In the rows, 128 means zero.
One turn or mirror swaps these rows in pairs. Which row does each one swap with?
The rows were stretched afterwards, more along some directions than others.
sosur: [121 112 138 133  95 155 147 136 139 107 151 123 137 119 151  91 170 136
 120 123 174]
Veker: [107 127 133 132 149 122 110 145 150 149 128 128 127 139  91 133 152 125
 132 125 121]
Zovu: [142 140 129 162 114 126 110 128 134 115 138 145 109 107 120 112 151 155
 149 112 102]
pomip: [117 151 117  86 137 118 139 140 130 152 144 157 109 122 130 102 121 123
 134 141 105]
liro: [111 165 112 120 112 119 138 133 143 164 133 164 121 140  97 121 125 105
 172 120 116]
Tusif: [121 190 105 118 131 141 138 133 167 131 122 165 119 120 126  88 127 141
 122 115 133]
Zisu: [136 137 121  84 126 128 102 119 129 121 130 132 144 168 138 120 137 140
 103 127 167]
fenaf: [ 89 123 110  49 136 129 149 137 126 143 171 154 168 155 119 116 144  96
 122 148 157]
Mukal: [130 120 144 158 122 128 149 129 140 156 132 136 121 146 128 117 116  94
 157 142 116]
pokep: [133 175 113 110 130 160 116 128 131 130 117 139 109 106 130 108 120 109
 147  98 130]
lof: [144 147 126  95 112 130 117 113 119 101 129 141 143 152 138 111 125 141
  99 128 181]
sudu: [144 142 108 151 129 123 122 129 126 144 130 130 114 103 108 132 146 136
 168 141  87]
lik: [129 142 136 130 112 138 146 122 127  87 138 146 130 106 138  96 139 141
  91 128 178]
guvir: [104 102 142 118 155 129 106 144 148 145 138 123 136 151 112 134 158 124
 118 117 136]
Valin: [118 147 115 132 108 121 131 127 139 162 134 162 121 140  96 115 119 106
 160 119 125]
tev: [ 92 185  92 103 134 144 141 142 153 124 138 169 125 131 132  96 120 126
 123 118 132]
Zaz: [148 127 116 152 118 136 108 121 127 133 135 143 109 108 105 122 152 144
 160 110 100]
Fevub: [140 165 117 123 125 158 121 131 151 119 124 154 115  96 121 108 154 126
 129  94 139]
bolu: [135 151 135  99 133 117 118 103 166 139 137 155 121 148 129 126 124 113
 131 125 119]
ref: [135 131 138 147 113 110 112 127 140 120 155 157 112 121 106 114 143 150
 137 102 113]
Pata: [133 183 109 112 134 146 110 124 128 137 115 144  99 107 129 111 117 104
 140 103 119]
burek: [127 150 106 127 147 125 103 139 125 147 134 121 118 123 118 147 124 122
 147 154  98]
Viku: [132 150 120 123 129  95 147 151 173 121 148 151 154 142 130 109 131 154
 142 187  95]
Veped: [119 127 125 166 121 154 123 140 113 125  98 112 127 139 147 115 145 137
 139 140 168]
gumus: [141 147 126 112 107 132 132 120 120  88 138 143 136 130 141 104 132 150
  91 128 183]
narak: [ 91 146 127 129 137 145 167 123 131 126 133 163 129  95 120  90 149 120
 110 113 154]
dek: [ 74 178  92  85 143 130 139 144 148 136 151 169 134 143 122 111 122 121
 127 121 122]
memu: [104 139 153 107 132 125 139 141 164 135 150 167 112 112 122 115 132 134
 119 110 106]
sifat: [136 120 137 146 127 151 122 116 128 132 108 154 139 142 140 120 147 149
 137 151 170]
Kadok: [ 79 167  96  83 141 135 140 144 142 132 143 161 140 145 125 107 111 120
 124 126 133]
Bik: [145 140 133 115 102 134 130 117 118  90 130 138 138 134 135 107 127 143
  98 122 185]
Sefev: [144 145 128 125 121 164 119 128 156 116 128 145 122 111 126 114 173 131
 132 104 152]
voti: [123 135 116 102 131 109 158 155 141 135 150 148 121 130 131  95 135 138
 129 167 102]
vimir: [ 68 181 103 110 152 129 159 127 135 156 136 171 144 108 116 104 138 100
 141 134 110]
zago: [117 103 140  94 106 149 147 130 135 117 164 134 147 132 133 102 159 114
 118 123 176]
tepir: [119 143 119 137 106 129 139 127 148 163 130 154 127 151 116 114 122 101
 168 138 121]
giz: [ 68 154  96  59 152 126 138 146 130 141 155 153 159 158 122 120 115  97
 129 150 133]
Kolob: [135 177 132  85 133 112 138 115 113 140 140 143 134 151 130 143 136 118
 139 158 151]
tige: [120 160 129  99 134 109 130 103 161 144 139 158 125 146 134 125 133 111
 123 130 117]
tobak: [ 96 157 119  79 156 107 143 113 143 164 125 144 142 180 119 134 128  80
 135 136 122]
tosep: [122 120 137 112 122 144 139 134 146 128 153 156 138 125 132 128 197 138
 123 118 162]
dit: [159 135 154 147 129 112 143 127 136 124 133 113 121 140 131 123  97 111
 131 166 122]
moso: [ 92 178  97  96 135 140 133 141 159 130 142 169 121 129 125  97 125 133
 119 110 128]
futop: [ 88 171 115  87 162 110 150 122 141 171 117 146 142 169 118 128 127  73
 143 147 105]
sikat: [127 136 124 148 113 130 150 121 138 167 131 155 114 145 116 109 118  89
 161 131 114]
Vozip: [ 83 163 122  96 160 112 189 136 134 173 115 152 146 147 106 117 128  84
 155 147 108]
zipel: [140 137 121  99 112 132 119 116 117  94 126 134 144 152 139 114 127 142
 100 130 177]
Zaka: [132 132 151 147 111 108 115 123 144 118 150 161 114 127 114 120 150 148
 134  99 118]
Saded: [142 179 118 115 144  99 155 134 148 153 127 138 146 139 102 118 128 105
 138 176 126]
ketiz: [142 154 139 114 139  94 132 139 145 140 146 135 150 164 105 130 134 109
 128 172 134]
puv: [ 75 179  99 114 146 126 154 135 148 155 131 162 163 124 123 104 131 112
 159 155 101]
mugog: [149 128 150 124 120 136 121 104 146 131 131 168 122 128 138 115 143 152
 126 135 157]

sosur swaps with puv
zago swaps with vimir
burek swaps with dit
memu swaps with Kolob
ref swaps with Valin

